A hidden rule labels the rows of this table. It goes by one to three of the table's principal directions, not those with the most spread.
[ 1.5  1.9  0.3 -0.5  1.1  0.9  0.  -1.  -2.5  1.1  0.4 -0.9 -0.8 -0.2
  0.5  1.9 -0.4  2.  -0.8  0.2 -0.9 -3.3 -0.8  5.5 -2.   1.  -1.9  2.1
 -0.3 -0.1 -1.4 -1.1  0.9 -1.5] 2
[ 1.1  0.5 -0.1  1.2  1.4  0.8 -1.3 -1.4 -0.8 -0.2 -0.2  0.1 -0.1  0.3
  0.3  1.1 -0.7  1.6 -0.2  0.4  1.7 -0.3 -0.8  0.3  0.2  0.1 -0.7  0.4
  1.3  0.6 -1.  -0.5 -0.2 -0.8] 1
[ 0.9  0.2 -0.4  1.6  0.7  0.7 -0.3  0.7 -1.5 -0.2 -0.1 -1.2 -1.1 -0.1
  0.3  1.3 -1.6 -0.4 -0.5 -0.3  1.   0.  -1.2  0.4  0.7  0.7  0.1  0.2
  1.1 -0.5 -0.6  0.1 -0.2 -1.5] 1
[-0.3  3.1 -1.2 -1.8 -0.3  1.2  1.4  1.6 -1.2  0.  -1.   0.1 -0.2  0.3
 -1.1 -0.5  2.5  1.3 -1.3 -0.6 -1.2 -1.  -0.5  3.6  0.   1.1 -3.9  1.3
  0.3  2.7 -1.6  0.1 -0.5 -1. ] 4
[ 1.3  0.8 -0.4  1.8  0.   0.6 -0.2 -1.3 -0.6 -0.8  1.1 -0.6 -0.7 -0.3
  0.2  1.4 -0.6 -0.3 -0.8  0.2 -0.5  0.  -1.1  1.3 -0.1  0.1 -1.1 -0.3
  0.5  0.3 -0.5  0.6  0.2 -0.5] 2
[-1.7 -1.3 -1.7 -0.3 -0.5  0.5  1.   1.2  0.5 -1.  -0.3  0.2  0.6  0.6
 -0.2 -1.5  1.1 -3.   0.   0.  -0.6  2.8  1.3 -2.5 -0.2  0.4  0.5 -2.4
  0.1 -0.3  0.   0.4  0.3 -0.2] 6
[-3.1 -2.1 -2.  -1.  -0.9  0.1  0.8 -1.4  1.9 -1.6  0.4  1.8  2.1  1.7
  0.3 -1.9  2.4 -2.9  0.5 -0.2 -0.6  3.8  2.4 -3.2 -1.3 -0.2  0.2 -3.9
 -1.  -0.5 -1.1  0.4  0.4  0.3] 4
[-0.1  1.1 -0.3 -1.2 -0.1  0.5  0.  -1.6  0.   0.2  0.1  0.7  0.7  0.5
 -0.2  0.1  1.3  1.6 -0.3  0.  -0.6 -1.2  0.4  2.6 -1.4  0.3 -1.9  0.4
 -0.7  1.1 -1.6 -0.5  0.4 -0.1] 4
[-0.3  0.2  0.4 -0.6  0.5  0.7  0.5 -0.8 -0.5  0.1  0.2  0.8  0.7  0.6
  1.1  0.   0.8  0.   0.  -0.5 -0.4 -0.3  0.6  1.2 -1.6 -0.5 -0.2  0.1
 -0.2  0.1  0.  -0.1  0.5 -0.3] 1
[ 1.5 -0.9  0.9  0.1 -1.2 -0.7 -0.8 -0.1  1.3  1.3  0.4 -1.1 -0.3 -1.4
 -0.4 -0.2 -1.9  0.3  0.6  0.2 -1.1 -2.2 -0.2  0.1 -0.6  0.   1.4  1.
 -1.2 -0.3  1.8  0.3  0.9  1.6] 4
[-0.8 -0.8  0.6 -0.4 -0.2 -0.8  0.4  1.8  0.9  0.3 -1.   0.5  0.   0.1
 -0.2 -1.  -0.3 -0.9  0.5 -0.3  0.9  1.4  0.6 -2.8  1.4 -0.8  2.1 -0.3
  0.4 -0.8  0.9 -0.1 -1.   0.6] 2
[ 0.6  0.2  0.   0.6 -0.9  0.5  0.6  1.4 -0.7  0.6 -0.1 -1.  -1.  -0.5
 -0.1  0.  -1.1 -1.2 -0.3 -0.9 -0.5 -0.4 -0.4  0.4  0.   0.1  0.3  0.6
  0.2 -0.5 -0.1  0.8  0.2 -0.3] 3
[-1.7 -0.1 -1.6 -0.3 -0.1  1.8  1.8  0.6 -1.7 -0.9  0.   0.2  0.2  1.4
  0.9 -0.3  1.1 -2.4 -0.6 -1.7 -0.3  1.4  0.8  1.2 -1.6  0.8 -1.1 -1.4
  0.2 -0.3 -2.3  0.5  0.8 -2.1] 2
[ 0.7 -0.5  0.4  2.6  0.5  0.5 -0.6 -2.3 -1.  -0.8  1.   0.2 -0.4  0.6
  1.1  1.3 -1.2 -0.6  0.  -0.5  1.7  1.  -0.5 -0.6  0.  -1.1  0.5 -0.9
  1.2 -1.3 -1.7  0.4  0.3 -0.8] 6
[-0.6 -0.7 -0.8  0.3  0.7  2.   0.4 -0.9 -1.1 -0.4  0.1  0.5  0.9  1.2
  1.6 -0.1  0.4 -1.3 -0.1 -1.   0.2  0.9  0.9  0.1 -2.2  0.  -0.2 -0.9
  0.5 -0.3 -0.9  0.3  1.1 -1.3] 5
[-0.3 -0.6 -0.4 -1.3 -0.8 -1.2 -0.1 -1.3  2.7 -0.3  0.5  1.1  1.  -0.1
 -0.4 -1.3  1.2  0.   0.6  1.2 -1.3  0.5  0.7 -1.3 -0.2 -0.5  0.5 -1.5
 -1.   0.5  1.1 -0.5 -0.2  1.8] 5
[ 0.7  1.4 -1.9  1.7 -0.6  2.2  0.4 -1.6 -0.9 -0.9  0.2  0.1 -0.5  1.2
  0.3  0.7 -0.1 -0.8 -1.2 -1.3  0.4  1.  -0.9  1.3 -0.6  0.2 -2.3 -1.2
  1.3  0.4 -3.7  0.9 -0.1 -1.7] 1
[ 2.6 -0.8  0.5  2.2  0.7  0.3 -1.2 -1.4 -0.6  0.4  1.1 -1.4 -0.9 -1.
  1.2  1.2 -2.6 -0.2  0.3  0.8  0.  -1.3 -1.3 -0.2 -0.6 -0.3  1.4  0.3
  0.7 -1.2  1.6  0.1  0.9  0.1] 5
[-2.  -2.  -0.6  1.2  0.1  0.4  0.8  0.6 -0.2 -1.3 -0.1  0.8  0.4  1.4
  1.3 -0.8  0.2 -3.4  0.5 -1.1  1.6  4.   0.9 -4.3  0.6 -1.   1.9 -2.6
  1.  -1.9 -0.5  0.8 -0.3 -0.8] 1
[-2.3 -1.6 -1.  -1.9 -0.3 -1.1  0.6 -0.5  1.5 -0.5  0.4  1.   1.3  0.7
  0.2 -1.3  1.8 -1.4  0.8  0.7 -1.1  1.7  1.6 -1.8 -0.8  0.2  0.7 -2.2
 -1.4 -1.   0.4 -0.6  0.1  0.6] 5
[-1.1 -1.9  0.7 -0.8  0.1 -1.3  0.   0.5  1.2  0.1  0.   0.5  0.7 -0.2
  0.1 -0.9  0.2 -0.9  1.   0.7  0.   0.9  1.3 -2.3  0.1 -0.5  2.3 -0.8
 -0.8 -1.   1.8 -0.5  0.1  1.1] 3
[-1.3 -1.2 -0.1  0.   0.8 -0.7  0.2  1.8 -0.4 -0.5 -0.5 -0.1 -0.1  0.2
  0.2 -0.2  0.  -1.2  0.3  0.3  1.   1.7  0.2 -2.4  1.4  0.3  1.4 -0.8
  0.4 -1.1  0.8 -0.3 -0.6 -0.6] 1
[ 3.6  1.1  2.6  0.5  1.5 -1.3 -2.3 -0.6  0.3  1.9 -0.2 -0.9 -1.1 -1.8
 -0.4  1.6 -2.5  4.2  0.4  2.   0.9 -3.9 -1.7  1.4  1.3 -0.5  1.3  3.3
  0.6  0.4  2.5 -1.5 -0.5  1.4] 1
[ 1.4 -0.5  2.6  1.2  1.5 -0.3 -1.9 -2.4 -0.6  1.   0.5  0.3  0.4 -0.3
  1.4  1.4 -1.4  2.3  0.8  0.5  1.4 -1.7 -0.2 -0.1 -0.8 -1.5  1.3  1.9
  0.2 -1.   1.3 -0.4  0.5  0.6] 2
[-0.1  0.4  0.9 -0.3 -0.5 -1.3  0.3  2.4 -0.2  0.5 -0.8 -0.8 -1.4 -0.5
 -1.   0.5 -1.1  0.6 -0.1 -0.6  1.  -0.8 -0.8  0.4  2.2  0.5  0.8  1.2
 -0.2 -0.4 -0.3 -0.2 -1.1 -0.3] 2
[ 0.6  0.9  0.9  0.   1.5  0.4 -0.4 -1.  -0.9 -0.1  0.1  0.8  0.4  0.2
  0.7  0.5  0.8  1.7  0.   0.5  0.7 -0.6 -0.2  1.  -0.3 -0.7 -0.7  1.
  0.9  0.9  0.4 -0.5  0.1 -0.2] 2
[-1.4  0.8 -0.9 -1.6 -1.  -0.3  0.7  0.8  0.5 -0.4 -0.5  0.2  0.1  0.4
 -1.3 -0.3  1.1  0.7 -0.5 -0.7 -0.2 -0.2  0.2  1.8  0.5  1.4 -1.6 -0.2
 -1.   1.3 -1.9 -0.2 -0.5 -0.5] 4
[-1.6 -1.9 -0.8 -0.4 -0.5 -0.4  0.2 -0.1  1.5 -0.6  0.1  0.8  1.1  0.6
  0.4 -1.6  0.9 -1.9  0.8  0.1 -0.2  2.3  1.2 -3.6 -0.2 -0.5  1.3 -2.1
 -0.3 -0.7  0.8  0.3  0.1  0.8] 1
[ 0.   2.1  0.3 -2.  -0.7 -1.4 -0.4  1.4  0.8  0.9 -0.9 -0.5 -0.3 -1.1
 -2.4  0.1  0.9  3.3 -0.5  0.8 -0.8 -2.4 -0.6  2.5  1.5  1.3 -2.1  2.4
 -1.3  2.   0.2 -0.5 -1.   0.8] 4
[ 0.6  0.9 -1.1  1.5  0.8  2.1  1.2  1.1 -2.9 -0.6  0.2 -0.8 -1.2  0.5
  1.3  0.7 -0.3 -2.1 -0.9 -0.9  0.   0.9 -1.   1.  -0.4  0.3 -0.9 -0.4
  1.9 -0.6 -0.9  0.6  0.3 -2.3] 1
[-1.8 -1.3 -0.2  0.2  0.7  0.6  1.1  0.2 -1.2 -1.   0.4  0.7  0.6  1.1
  1.5 -0.2  0.8 -2.5  0.2 -0.8  0.4  2.3  1.2 -1.2 -0.9 -0.5  0.9 -1.6
  0.3 -1.3 -0.3  0.2  0.6 -1.1] 3
[-0.5 -0.4  0.9  0.5 -0.3 -0.9 -1.  -0.8  1.6 -0.4 -0.2  0.9  0.6  0.1
 -0.4  0.1 -0.1  1.2  0.4 -0.3  1.5  0.7  0.1 -1.9  1.4 -0.8  0.5  0.1
 -0.2  0.6  0.2  0.4 -0.9  0.9] 1
[-1.9 -1.4 -0.7  0.9 -0.3 -0.4  0.3  0.9  0.  -1.  -0.1  0.3  0.2  0.6
  0.  -0.6  0.5 -2.3  0.2 -0.3  0.8  3.2  0.6 -3.8  1.2 -0.4  0.9 -1.7
  0.4 -1.4 -0.3  0.9 -0.6 -0.3] 3
[ 0.1 -1.1  0.   1.3 -0.6  1.9  0.1 -1.1  0.  -0.1  0.4  0.3  1.   0.4
  1.1 -0.3 -0.6 -2.   0.  -1.4 -0.4  0.8  1.1 -0.8 -2.3 -0.8  0.6 -0.6
  0.  -0.1  0.1  1.5  1.5  0.1] 3
[ 1.   0.6  0.3  0.5  1.4  0.2 -0.6 -1.4 -1.1  0.   0.5 -0.1 -0.2  0.
  0.5  1.3 -0.4  1.2 -0.2  0.9  0.4 -0.9 -0.5  1.7 -0.5  0.1 -0.4  0.4
  0.5 -0.2 -0.4 -1.   0.2 -0.7] 4
[ 1.7  1.1  1.9 -0.4 -0.3 -1.4 -1.4 -1.4  2.1  0.8  0.1  0.5  0.3 -1.2
 -1.   0.3 -0.3  3.4  0.3  1.1 -0.2 -2.3 -0.6  0.8  0.8 -1.   0.   1.9
 -0.7  1.7  1.7 -0.4 -0.6  2.3] 2
[-2.1 -0.3 -0.8 -1.6 -0.7  0.5  0.6 -1.   0.9 -0.7 -0.2  1.5  1.7  1.2
 -0.3 -1.1  2.2  0.3  0.1 -1.   0.   0.6  1.6  0.6 -1.4  0.3 -1.5 -1.
 -1.1  1.5 -1.8  0.   0.6 -0.1] 3
[ 0.   0.7  0.7 -0.1  0.6  0.2  0.   1.8 -0.9  0.4 -0.8 -0.4 -0.4 -0.3
  0.1  0.5 -0.4  0.9 -0.2 -0.7  0.8 -0.9 -0.7  0.7  0.9  0.4 -0.2  1.6
  0.3  0.6  0.7  0.2 -0.5 -0.6] 5
[-0.6  0.   0.7 -0.5  0.5 -0.8  0.1  1.2  0.1  0.2 -0.8  0.3 -0.3  0.1
 -0.3  0.2 -0.3  0.2  0.1  0.1  1.1  0.6  0.3 -0.6  1.2 -0.2  1.2  0.2
  0.2 -0.6 -0.1 -0.8 -0.9 -0.1] 3
[ 0.1  0.3  0.1 -0.5 -0.4 -0.6  0.2  2.4  0.3  0.3 -0.8 -0.9 -0.7 -0.8
 -1.2 -0.2 -0.6  0.1 -0.2  0.1 -0.1 -0.6 -0.3  0.3  1.4  0.9  0.3  0.7
 -0.2  0.7  0.8 -0.1 -0.5  0.1] 4
[ 0.3 -0.3  1.1  0.7  0.  -1.3 -1.1  0.7  1.3  0.1 -0.7  0.2 -0.2 -0.5
 -0.9 -0.1 -0.9  1.1  0.5  0.5  1.7  0.5 -0.5 -2.7  2.5 -0.8  1.3  0.5
  0.6  0.2  1.   0.  -1.3  1.1] 4
[ 0.   2.3  0.  -2.2  0.2 -1.2 -0.6  0.1  0.4  0.6 -0.7  0.1  0.  -0.5
 -1.8  0.1  1.8  4.1 -0.3  1.2 -0.4 -2.4 -0.8  2.8  1.1  1.1 -2.9  2.
 -0.8  2.3 -0.5 -1.1 -1.   0.5] 1
[-0.9  0.3 -0.4 -1.3 -0.4 -0.3  0.7 -0.1  0.7 -0.2 -0.2  0.9  0.6  0.5
 -0.3 -1.   1.6  0.   0.1  0.1 -0.5  0.6  0.7 -0.1 -0.1 -0.3 -0.6 -0.6
 -0.3  0.6 -0.4 -0.3 -0.3  0.4] 2
[-2.8 -2.6 -2.2  0.4 -0.6  0.9  1.9  2.5 -0.6 -1.1 -0.6 -0.1 -0.1  1.5
  1.  -1.4 -0.2 -5.4  0.2 -1.7  0.7  4.3  1.3 -4.1  0.1  0.5  2.2 -3.4
  0.6 -2.7 -1.2  0.8  0.  -1.8] 5
[-0.8  0.1 -0.4  0.7 -0.2  0.9  0.1 -1.4 -0.1 -1.   0.3  0.9  0.7  1.
  0.5  0.1  0.8 -0.3 -0.3 -1.1  0.7  1.2  0.3 -0.2 -0.5 -0.5 -1.1 -0.8
  0.2  0.5 -1.6  0.8  0.1 -0.5] 2
[-1.  -1.3 -0.3  0.5  0.8  0.   0.4  0.8 -1.  -0.5 -0.2 -0.1 -0.4  0.7
  0.5  0.3 -0.6 -1.5  0.2 -0.3  1.4  1.5  0.5 -1.1  0.4  0.3  1.4 -1.2
  0.6 -1.6 -1.  -0.6  0.1 -1.3] 3
[-0.3  0.  -0.4 -0.7 -0.3  0.4  0.8 -1.1  0.4 -0.7  0.7  0.8  0.7  0.4
  0.2 -0.7  1.4 -0.4  0.   0.  -0.8  0.2  0.7  0.9 -1.2 -0.2 -0.8 -1.1
 -0.2  0.9 -0.4 -0.1  0.8  0.2] 6
[-0.7 -0.6 -0.8 -0.2 -0.3  0.1  0.5  0.7 -0.6  0.3  0.  -0.6 -0.3  0.1
 -0.1 -0.2 -0.2 -1.4 -0.1 -0.1 -0.6  0.4  0.3 -0.1 -0.5  0.7  0.2 -0.5
 -0.4 -1.3 -0.7  0.   0.4 -0.6] 4
[-0.8 -1.3  0.6  0.6  0.4  1.1 -0.6 -1.8  0.2  0.  -0.1  1.2  1.5  1.1
  1.5 -0.1 -0.2 -0.2  0.5 -1.3  1.2  0.7  1.2 -1.2 -1.7 -1.   0.8 -0.3
 -0.1 -0.3 -0.4  0.6  0.7 -0.1] 5
[ 0.6 -0.1  0.   0.6  0.2  0.  -0.2  0.5  0.2 -0.2 -0.1 -0.2 -0.3 -0.3
  0.  -0.1 -0.4 -0.3  0.1  0.4  0.3  0.5 -0.4 -1.2  0.8 -0.3  0.6 -0.2
  0.7  0.1  0.9  0.1 -0.4  0.2] 1
[ 1.4  1.6  0.8 -0.7  0.  -0.9 -0.9 -0.6  0.4  1.  -0.1 -0.3 -0.4 -1.
 -1.3  0.6 -0.1  2.9 -0.2  1.3 -0.6 -2.4 -0.7  2.3  0.5  0.2 -1.1  1.8
 -0.5  1.   0.1 -0.8 -0.3  1. ] 6
[ 1.1  1.  -1.4  0.4 -0.7  0.2 -0.4 -1.7  0.5 -0.4  0.7 -0.4 -0.4 -0.1
 -0.7  0.4  0.1  0.6 -0.6  0.6 -1.  -0.5 -1.   1.4 -0.2  0.7 -1.9 -0.5
 -0.1  0.7 -1.4  0.  -0.1  0. ] 1
[ 0.6  1.   0.2 -0.3 -0.5 -0.5  0.5  1.3 -0.5  0.3 -0.1 -0.9 -1.2 -0.6
 -0.7  0.6 -0.6  0.5 -0.4 -0.3 -0.4 -1.3 -0.9  2.1  0.8  0.8 -0.4  0.9
 -0.3  0.2 -0.3 -0.2 -0.3 -0.3] 2
[-0.5 -0.9  0.2  0.1  1.   0.6 -0.7 -0.6 -0.8  0.5 -0.7  0.2  0.5  0.9
  0.8  0.4 -0.8  0.5  0.4 -0.6  1.8 -0.2  0.6 -0.5 -0.8  0.2  0.8  0.3
  0.3 -1.  -1.1 -0.5  0.4 -1. ] 1
[ 0.4 -0.2  0.   1.3  0.5  0.1 -0.2  1.2 -1.4 -0.1 -0.2 -1.  -1.1 -0.3
 -0.1  0.7 -1.2 -0.5 -0.2  0.   1.   0.2 -0.9 -0.5  1.2  0.5  0.4  0.3
  1.  -0.8 -0.2  0.1 -0.2 -1. ] 3
[-1.1  0.  -0.2 -0.9 -1.1 -0.8  0.2  1.6  1.2  0.  -0.7 -0.1  0.1 -0.3
 -1.1 -0.6  0.3 -0.1  0.  -0.4 -0.3  0.4  0.2 -0.8  1.2  0.6  0.   0.1
 -1.   0.5  0.4  0.5 -0.8  0.5] 1
[ 0.1 -1.1 -0.3  2.2  1.5  2.6  0.4 -1.1 -2.8 -0.5  0.6  0.1  0.3  1.2
  2.7  0.5 -0.5 -2.7  0.  -1.   0.8  1.7  0.5 -0.9 -2.4 -1.   0.7 -1.1
  1.8 -1.9 -0.7  0.7  1.5 -1.9] 4
[ 0.9  1.7 -0.5 -0.4 -0.9  0.  -0.4 -0.4  0.3  0.4  0.  -0.6 -0.4 -0.6
 -1.2  0.5  0.1  1.9 -0.7  0.1 -1.  -1.9 -1.   2.6  0.1  1.  -2.2  1.2
 -0.7  1.4 -0.9  0.1 -0.3  0.1] 1
[ 1.4  0.5  0.3  0.2 -1.1 -1.1 -0.8 -0.8  1.4  0.6  0.4 -0.6 -0.7 -0.9
 -1.1  0.5 -1.3  1.2  0.   0.5 -0.5 -1.5 -0.9  0.9  0.7  0.1  0.1  0.6
 -0.8  0.2 -0.1 -0.1 -0.4  1.1] 2
Here are more rows. What is the label of each one?
[ 1.1 -0.6 -0.3 -0.4 -0.4 -0.1  0.3  0.2  0.4  0.9  0.5 -0.9 -0.5 -0.8
  0.2 -0.4 -1.  -1.1  0.2  0.7 -1.8 -1.1  0.   0.5 -1.1  0.3  1.1 -0.2
 -0.6 -1.   1.3 -0.3  0.8  0.6] >> 1
[ 0.7  2.1  0.9 -1.3  0.  -0.5 -0.4  0.6  0.1  0.8 -0.7  0.  -0.2 -0.7
 -1.3  0.4  0.5  3.3 -0.4  0.3  0.  -2.5 -0.7  2.9  0.8  0.5 -1.7  2.4
 -0.4  2.1  0.  -0.6 -0.6  0.4] >> 4
[-0.9 -0.3 -1.3  0.8 -0.8  0.2  1.   1.1 -0.4 -0.9  0.  -0.2 -0.7  0.5
 -0.1 -0.4  0.1 -2.3 -0.3 -0.8  0.3  2.1 -0.2 -1.6  1.   0.1  0.  -1.6
  0.7 -0.8 -1.3  0.8 -0.5 -0.8] >> 2
[ 2.1  1.3  0.8  0.3 -0.4 -0.1  0.   1.4 -1.   1.2 -0.1 -1.7 -1.7 -1.3
 -0.6  0.9 -1.8  1.2 -0.5 -0.2 -0.5 -2.9 -1.6  2.9  0.5  0.7 -0.3  2.3
  0.1  0.3  0.4  0.   0.1 -0.2] >> 2
[-1.  -0.3  0.1  0.6 -0.3  0.6  0.5  1.5 -0.1 -0.6 -0.8  0.3  0.   0.6
  0.2 -0.2 -0.3 -0.9 -0.1 -1.7  1.5  1.4  0.1 -1.3  1.  -0.1  0.5 -0.3
  0.6  0.4 -0.5  0.9 -0.6 -0.7] >> 1
[-0.9  0.1 -0.7 -0.7 -0.8  1.3  0.9 -1.1  0.8 -0.6  0.1  1.5  1.5  0.8
  0.3 -1.6  2.2 -1.  -0.1 -0.7 -1.1  1.2  1.3 -0.3 -1.7 -0.9 -1.2 -1.1
 -0.2  1.4 -0.3  0.9  0.7  0.6] >> 3
[ 0.5  1.2 -0.7 -1.1 -0.7  0.1  1.1  1.5 -0.5  0.9 -0.2 -0.8 -0.9 -0.5
 -0.5 -0.3  0.2 -0.6 -0.5  0.1 -1.9 -1.  -0.3  2.  -0.4  0.6 -0.5  0.6
 -0.3 -0.3 -0.1 -0.2  0.  -0.1] >> 2
[ 0.4 -0.6  0.6 -0.5 -1.  -0.5 -0.2  0.2  1.1  1.   0.1 -0.5  0.1 -0.8
 -0.1 -0.4 -0.9 -0.1  0.4 -0.2 -1.2 -1.3  0.3  0.  -0.7  0.   1.   0.7
 -1.3 -0.3  1.4  0.4  0.5  1.2] >> 1
[-0.5 -2.4 -0.7  1.7 -0.2  1.4  0.4 -1.   0.1 -0.6  0.6  0.4  0.7  1.
  2.2 -0.6 -0.9 -3.8  0.5 -1.1  0.2  2.7  0.9 -3.4 -1.6 -1.2  2.3 -2.4
  0.6 -2.   0.4  1.2  0.9 -0.4] >> 5
[ 0.6 -0.3 -0.6 -0.2 -1.1  0.   0.6  0.8  1.3  0.3  0.  -0.3 -0.3 -0.4
  0.  -0.9 -0.7 -1.5  0.1 -0.1 -1.3  0.2 -0.1 -1.1  0.  -0.2  1.2 -0.7
 -0.2 -0.3  1.2  0.4 -0.2  0.8] >> 5
[ 1.4  0.7 -0.6 -0.5 -0.3  0.2  0.4 -0.6 -0.6  0.7  0.8 -0.8 -0.6 -0.6
 -0.1  0.  -0.1  0.  -0.2  0.8 -2.  -1.8 -0.4  2.5 -1.5  0.5 -0.8  0.3
 -0.4 -0.3 -0.3 -0.5  1.   0.1] >> 3
[ 0.9  3.4 -1.2 -2.9 -1.  -0.5  0.7  0.7  0.1  0.8 -0.1 -1.1 -0.8 -1.2
 -2.5  0.4  1.5  3.  -1.3  1.1 -3.1 -4.  -1.1  6.8 -0.4  2.6 -4.   1.9
 -1.8  2.8 -1.1 -1.2 -0.1  0. ] >> 4
[ 1.5  0.7  0.8 -0.6  0.3 -0.7 -0.7  0.1  0.3  1.1  0.  -0.8 -0.6 -1.1
 -0.5  0.6 -1.   1.9  0.1  1.  -0.5 -2.6 -0.8  1.9  0.1  0.5  0.2  1.6
 -0.5  0.4  1.1 -0.9  0.   0.6] >> 1
[ 0.5  0.   1.8 -0.2  0.8 -0.6  0.1  3.  -0.8  0.8 -0.8 -0.8 -0.9 -1.1
 -0.1  0.3 -1.1  0.5  0.2  0.1  0.6 -1.2 -0.4  0.2  1.3  0.1  1.6  2.
  0.3  0.   2.4 -0.3 -0.2  0.1] >> 3
[-0.1 -0.9 -0.1  0.9  0.3  0.2  0.4  1.3 -0.9 -0.1 -0.3 -0.6 -0.9  0.3
  0.4  0.3 -1.4 -1.6  0.1 -0.7  1.2  1.  -0.2 -1.1  0.8  0.2  1.5 -0.7
  0.9 -1.4 -0.6 -0.1 -0.2 -1.1] >> 4
[ 1.1  1.   1.1  0.1  0.7 -0.8 -1.1 -0.3  0.1  0.4 -0.1 -0.1 -0.2 -0.8
 -0.6  0.7  0.   2.5  0.   1.1  0.4 -1.4 -0.8  0.6  1.1 -0.2 -0.6  1.7
  0.2  1.   1.  -0.4 -0.5  0.7] >> 4
[-1.  -0.3 -1.   0.7 -0.4  0.7  0.6  0.5 -1.  -0.3 -0.2 -0.2 -0.2  0.8
  0.1  0.1 -0.1 -1.7 -0.4 -1.   0.5  1.5  0.3 -0.7 -0.1  0.3 -0.2 -0.9
  0.3 -1.2 -2.   0.6  0.  -1.2] >> 3
[ 1.   0.3  1.5 -0.2  0.7 -0.4 -0.3  0.6  0.   0.5  0.  -0.2 -0.2 -0.9
  0.3  0.2 -0.4  1.1  0.3  0.5 -0.2 -1.4 -0.4  0.5  0.3 -0.5  0.7  1.5
  0.1  0.6  2.5 -0.2  0.1  0.8] >> 1
[-1.6 -0.1 -1.7 -0.5 -0.3  1.4  1.1  0.5 -0.5 -0.8 -0.4  0.6  0.7  1.3
  0.4 -1.2  1.6 -1.7 -0.3 -1.1 -0.1  1.9  0.8 -0.8 -0.8  0.2 -1.1 -1.4
  0.4  0.3 -1.4  0.6  0.2 -1. ] >> 1
[ 2.8 -0.6  2.3  0.4  0.1 -2.5 -1.9  0.2  1.5  1.7  0.6 -1.6 -1.2 -2.6
 -0.6  0.7 -2.8  2.1  1.   2.2 -0.6 -3.3 -1.4 -0.4  1.3 -0.2  2.5  2.2
 -0.8 -0.6  4.1 -0.8 -0.1  2.4] >> 1
[ 1.7  1.3  0.5  0.5  0.1 -0.5 -1.3 -1.4  0.4  0.2  0.4 -0.5 -0.4 -0.9
 -0.9  1.2 -0.6  2.6 -0.4  1.  -0.1 -1.9 -1.2  2.   0.6  0.3 -1.4  1.3
 -0.2  1.3  0.  -0.2 -0.2  0.6] >> 4
[-0.2 -0.5 -0.3  1.2  0.4  0.7 -0.3 -0.5 -0.5 -0.5  0.   0.   0.   0.7
  0.8  0.6 -0.8 -0.7 -0.1 -0.8  1.3  1.  -0.2 -0.8  0.   0.   0.4 -0.6
  0.6 -0.5 -0.9  0.4 -0.1 -1. ] >> 5
[ 1.2  1.5 -1.  -1.9 -0.8 -1.6 -0.9 -1.6  1.9  0.9  0.5 -0.3  0.2 -1.2
 -2.  -0.5  1.3  2.6 -0.1  2.8 -2.8 -2.3 -0.5  2.  -0.2  0.9 -2.1  0.5
 -1.5  1.2  0.4 -1.2 -0.3  1.9] >> 4
[-1.  -0.5 -1.8  1.2 -0.7  1.9 -0.1 -3.  -0.4 -1.   0.8  0.5  0.9  1.7
  1.1  0.4  0.3 -1.3 -0.4 -1.7  0.2  1.4  0.4  0.1 -2.2  0.2 -1.6 -1.8
 -0.3 -0.6 -3.4  1.2  0.8 -1.4] >> 5
[ 1.2  0.3  0.8  0.9 -0.3 -0.5 -0.9 -0.6  0.7  0.3  0.1 -0.3 -0.4 -0.6
 -0.6  0.5 -1.1  1.   0.1  0.3  0.5 -0.7 -0.7 -0.3  0.9 -0.5  0.3  0.7
  0.2  0.2  0.3  0.2 -0.4  0.8] >> 3
[-1.5 -0.4 -1.2 -0.4 -1.1  0.2  1.1 -0.1  0.6 -1.1  0.5  0.5  0.5  0.6
  0.  -0.8  1.4 -2.  -0.2 -0.6 -1.1  1.8  0.7 -0.5 -0.5  0.1 -0.7 -1.8
 -0.6  0.1 -0.7  0.8  0.2  0. ] >> 2
[ 0.2  0.5 -1.2 -1.2 -1.2 -0.6  0.5  0.4  1.   0.3  0.2 -0.7 -0.4 -0.5
 -1.1 -0.4  0.1 -0.3 -0.3  0.7 -2.  -0.8 -0.2  1.3 -0.2  1.1 -0.6 -0.4
 -1.2  0.1 -0.3 -0.4 -0.1  0.5] >> 1
[-1.5 -1.9 -0.9  1.  -0.6  1.4  0.2 -1.7  0.3 -0.7  0.2  1.   1.3  1.5
  1.  -0.7  0.1 -2.5  0.3 -1.4  0.7  2.6  1.7 -2.5 -1.8 -0.8  0.7 -2.2
  0.  -1.3 -1.8  1.1  1.  -0.5] >> 3
[-1.6  0.1  0.5 -1.3  1.   0.1 -0.3 -1.4 -0.6 -0.1 -0.2  1.2  1.4  0.9
  0.2  0.3  1.7  1.9  0.1 -0.1  0.8 -0.4  1.2  1.5 -1.2  0.2 -1.3  0.5
 -0.7  0.6 -1.3 -0.8  0.4 -0.5] >> 3
